Which row each row swaps with, under one turn or mirror:
The rows were stretched afterwards, more along some directions than others.
notaf: [0 -10 2 -5 12 -12 2 -20 12 1 -17 -12 -8 3 18 -3]
Kunit: [9 4 3 -4 12 18 -11 4 -9 -4 10 12 23 8 -6 11]
zibo: [-2 12 12 -4 -9 -13 -8 3 14 12 -13 -12 -1 4 -1 -9]
Lada: [-11 16 10 -1 -5 -8 -5 6 17 17 -12 -15 0 2 6 -5]
Gibi: [5 0 -23 -9 8 5 -10 14 -1 5 13 -5 -3 -3 19 3]
Sekap: [13 -12 -10 0 -5 2 8 20 -18 3 -1 8 -22 -4 -12 -9]
dur: [20 -9 -7 -3 -10 4 7 3 -10 4 1 10 -12 -2 -31 4]
zugor: [7 -4 -23 -11 8 6 -12 12 -2 7 12 -6 -2 -1 13 5]
tuza: [3 -10 -27 9 13 12 -3 4 -11 -6 11 11 -1 -13 13 29]
pumik: [-10 0 0 4 -5 27 -2 3 -1 3 24 1 10 -4 -9 13]
tarok: [-7 -1 -13 -7 5 9 11 -5 1 11 3 13 -1 -7 4 18]
tema: [-3 -8 -1 -7 11 -10 2 -15 9 2 -19 -15 -10 3 18 2]
Vukes: [0 4 -13 -5 -7 6 -14 26 -8 -1 2 1 -9 -9 6 -13]
Nupef: [-5 15 12 -7 -7 -8 -7 2 16 14 -13 -15 0 6 0 -10]
paful: [-14 -8 -16 -2 -1 10 -5 -2 11 13 19 -17 -14 -5 17 20]
laf: [-5 5 0 -3 -5 20 -16 19 1 5 17 9 11 1 0 10]
gobuf: [1 -11 -17 7 10 20 2 5 -6 -1 28 5 -7 -1 -15 11]
Manav: [2 -1 -7 -2 -3 -8 -10 -12 -12 -16 4 2 7 0 12 11]
Bos: [-4 -6 -7 -16 12 -4 -3 -6 3 8 -18 -10 -6 1 18 -4]
ledun: [3 -15 -6 7 0 17 7 -7 3 18 29 6 -15 8 -11 4]
dabe: [6 -5 -14 10 -4 22 6 -3 -7 4 27 7 0 -5 -17 28]
kave: [8 -10 -9 6 -9 -4 5 10 -14 -6 4 12 -6 -5 8 -12]
bober: [-2 3 -6 5 -6 3 -5 13 4 5 8 9 -9 -12 13 15]
Zoral: [7 -11 -15 4 5 19 -9 19 -26 -13 15 10 -3 -4 -2 17]
sepuz: [0 -14 -13 -2 -1 -7 -12 -3 -7 -2 -5 8 -3 -10 -4 -6]
Sumuz: [-8 -2 1 4 -5 29 -6 3 0 2 25 1 12 -3 -9 14]
mebo: [10 -6 12 3 0 -1 6 -16 1 -10 13 -6 0 13 14 11]
tano: [4 8 10 -4 -10 -17 -6 0 11 9 -14 -10 -4 6 -2 -12]
sar: [13 -12 -2 -2 -2 17 -5 13 -21 -16 14 13 1 5 -1 12]
Bav: [-3 -6 -4 -11 14 -5 -3 -7 7 8 -16 -14 -7 3 20 -6]
Gosol: [7 16 -15 3 8 -2 -4 21 -18 -4 8 11 1 4 17 15]
Pufu: [20 -16 7 -4 2 -10 -2 -14 0 2 -3 -8 -6 4 -3 2]
Lig: [1 -18 5 2 -3 -3 12 -29 8 8 1 -6 -11 3 7 2]
bufe: [1 -2 -1 13 8 4 4 0 -9 -13 -3 15 13 -7 2 37]
sinil: [-1 -6 17 1 7 15 -7 -14 7 -11 2 -13 16 6 -6 -4]
rifar: [2 -7 0 5 -13 7 -9 11 -17 -13 14 18 5 -12 9 4]
Ruf: [4 -12 9 5 -6 8 -13 3 -5 -6 -2 -5 2 -1 -18 19]
Vedul: [-1 1 5 1 -4 9 6 -9 8 16 26 -14 -2 8 12 -4]
bufo: [8 -14 -15 6 4 19 -10 18 -25 -15 14 10 -2 -5 -3 21]
Kugon: [-13 21 7 1 -2 -7 -3 7 14 14 -9 -15 -1 4 7 0]
pige: [0 -11 7 -4 9 -14 7 -24 16 1 -16 -13 -10 6 14 -4]
Doku: [-10 -8 2 0 2 4 7 -9 3 -11 -6 9 -10 1 -23 10]
vovo: [-18 -3 15 11 6 -5 -2 -12 15 -11 1 1 1 3 8 -7]
vob: [8 4 29 5 -4 -12 6 -7 14 -6 -10 -7 4 6 -7 -17]
rem: [-4 3 -1 8 -6 2 -4 8 6 1 5 9 -6 -11 14 15]
Malos: [9 0 6 -1 -7 -5 2 10 -1 4 -3 -6 -10 12 -16 -19]

Kugon swaps with Bos
Doku swaps with Manav
Zoral swaps with pumik
Malos swaps with Lig

